In the rows, 128 means zero.
Where one turn sends some rows of the set: a few examples, then the rows asked
puna: [109 149 134 147 137 135 121 130 107  99  89 132]
der: [148 101 101 133 111 118 106 130 123 136 134 118]
muno: [144  92  91 125 117 127 129 143 105 124 117 115]
bazo: [113 102  93 150  90  99 134 136 125 126 116 116]
pofar: [ 95 153 132 133 105 144 134 139 127 129  89 121]
Tudu: [133 110  96 134 152 127 162 125 132 140 124 156]
Vap: [137 138 110 116 111 128 156 151 151 148 112 143]
nelan: [125 139 118 147 118 100 161 156 137 136 111 153]
duli: [113 135 112 145 163 122 152 116 139 130 116 159]
peme: [131  94 132 148  82 130 128 127 120 109 131 125]
Sis: [118  96 107 144 132 122 150 119 116  87 144 115]
kasov: [111 102  96 122 118 102 109 135 104 125 101 140]
Teb: [108 109 122 135 119 143 161 102 161 121 132 143]
pubi: [116 127 118 112 164 151 134 126 113 109 126 120]
Ligeg: [112 144 101 115 125 131 104 125 121 126  84 137]
dupud: [102 128 132 145 139 136 158 104 148 112 116 161]
kimak: [113 125 123 157 131 138 167 128 123  94 138 105]
kenon: [139 160 129 149 125 144 116 127 118 113  98 139]
fudi: [110  92 126 137  92 132 136 133 125 117 130  96]
Rav: [108 135 130 151  98 146 130 113 140  92 106 107]
daz: [116 116 127  95 106 132 134 135 152 135 115 153]
nazo: [119 104 101 120 155 127 126 115 118 103 141 117]
gima: [135 127 124 130 141 125 103 145  98 141 112 138]
Zose: [118 129 115 147 112  91 142 128 145 105 110 167]
Lesa: [102 119 124 119 110 103 121 117 161 117 119 155]
Ruzo: [119  92 112 128 129 135 167 122 144 143 137 141]
Nipi: [113 126 116 150  75 135 156 139 126 113  99 120]
noter: [129 134  98 137 153 116 112 141 105 130 103 119]
toz: [112 141 149 166  98 133 126 125 135 114 121 116]
mipo: [121 146 120 136 147 158 158 127 122 101 123 111]

pubi goes to mipo
toz goes to peme
Where do these go?
fudi goes to muno
Nipi goes to bazo
Lesa goes to daz
Teb goes to Ruzo

Where one turn sends some rows of the set: a few examples, then the rows asked
beg: [120 132 134 117 105 102 119 100 171 161 124 139 102 163 159 126 147 111
 135 128 108 163 109 130 129 152 119 136  91]
kemo: [127 108 121 111 146 111 101 125 133 148  98  89 113 120 135 126 126 115
 139 153 107 127 164 169 152 138 109 134 124]
raru: [120 121 143 142  91  78 134 110 130 140  98 131 118 119 118 119 134 117
 125 138  96 129  93 117 143 122 157 131  97]
lefi: [123 123 159 126 154 138 140 117 100 150  94 115 129 113 147 110 123 128
  94 148 112 132 149 139 143 166 122 110 110]
Mebim: [151 119 141 145 142 114 108 115 127 145 112 107 100 113 149 148 133 100
 153 113 106 142 141 171 158 130 114 124 139]
tapid: [127 124 129 106 150 113  92 128 118 138 104 119 114 121 139 109 133  92
 152 139 102 110 161 172 143 165 116 135 119]
ver: [151  97 164 156 122  94 147 110 150 102 113 131  99 125 168 103 123 134
 126 157 102 152 108 137 155 144  90 147 144]
pap: [131 114 140 144 133 106 139  98 139 131 113 182 136 128 117 110 175 145
 145 171 110 129 107 130 153 157 117 127 121]
zizep: [122 145 146  96 102 102 121 116 157 143 108 128 114 164 167 132 136  91
 120 132  96 144 100 114 136 152 107 120  93]
pov: [105 111 145 128 109 128 159 111 132 138 131 126  99 143 165  93 146  96
  94 141 106 157 115 130 129 181  87 108 130]
dugig: [135 106  98 126 119 130 114  87 153 101 114 135 107 144 146 135 116 131
 139 140  77 136 161 132 116 178 112 125 121]
kufit: [131 105 162 120 133 139 145 124 148 123 105 160 113 132 122  98 149 129
 154 166 110 123 115 145 141 155 150  90 103]
zad: [125 126 141 130 141 119 140 107 136 143 118 123 104 146 159 109 147  99
  82 154 124 142  99 132 126 181  78 110 127]
risef: [150 116  93  98 130 115 155 111 123 118 105 150 114 134 147 119 140 110
 155 115  78 148 138 109 133 156 108 141 116]
bosu: [134 112 150 148 141 114 122 100 147 135 113 156 159 123 114 128 173 137
 154 145  95 119 104 142 152 162 110 117 104]
Nareg: [106 114 132 149  98  89 134  97 157 126  98 115 135 121 139 139 133  94
 121 138 109 125  99 118 144 138 150 129  89]
rusok: [124  91 163 133 136 129 137 100 146 108 107 172 121 126 131 102 157 109
 157 175 106 126 118 145 152 182 133  95 125]
rurem: [119 104 133 149 120  98 130 150 127 119 125 149  81 124 144 137 150  80
 132 128 119 125 136 137 163 128 136 109 135]
gif: [114 108 109 163 121  73 123 123 123 115 118 126 114 122 134 111 145  92
 118 152  91 104 144 142 144 126 113 140 140]
lifes: [118  92 137 155  95 108 115 111 135 119 132 132  94 114 145 159 122 117
 112 132 119 119 109 115 137 141 140 117  89]
gopu: [117 149 139 102  91 104 110 131 136 138 142 131  96 128 171 130 119 129
 139 134 118 127 108 118 134 165 112 104  96]
kav: [108 109 108 154 117  71 128 147 142 128 111 118 118 125 130 114 132  81
 132 165 102 122 142 133 162 137 129 118 137]
rizi: [132 104 180 137 131 138 119 100 107 142 101 107 129 110 139 105 123 120
 108 142 104 134 129 153 145 191 113 107 108]
tave: [116 139 128 143 120 113 128  97 119 141 152 123 124 124 169 124 149 123
 122 152 129 135 111 147 126 174  83  96 133]
sabu: [102 132 152 124 105  94 136 131 138  90 103 138 115 101 144 100 120 128
 134 155  82 136 108 137 157 169  95 130 163]
sili: [146 102 164 129 106 101 145 105 165 104 107 119  92 129 158  92 129 136
 154 146  91 157 127 138 160 162  90 128 150]
pufu: [127 138 141 134 129 136 143 109  81 151 117 119 136  97 154 124 128 112
 133 127  98 143 128 145 143 148 121  92 136]
mel: [139 104 107 113 121 138 158  86 143 136 109 150 116 125 144 112 129 137
 154 129  76 150 138 105 132 147 118 143 111]
fumi: [136 140 146 118 108  82 129 119 144  88 101 138  95 118 140 106 136 140
 139 150  78 115 119 136 160 159  84 146 149]
kapom: [135 108 117 119 132 138 124  84 142 100 105 150 114 121 142 130 117 120
 142 138  58 108 150 122 127 173 119 136 109]

lefi goes to kemo
fumi goes to pap
beg goes to pov
Where do these go?
dugig goes to sabu
tave goes to pufu

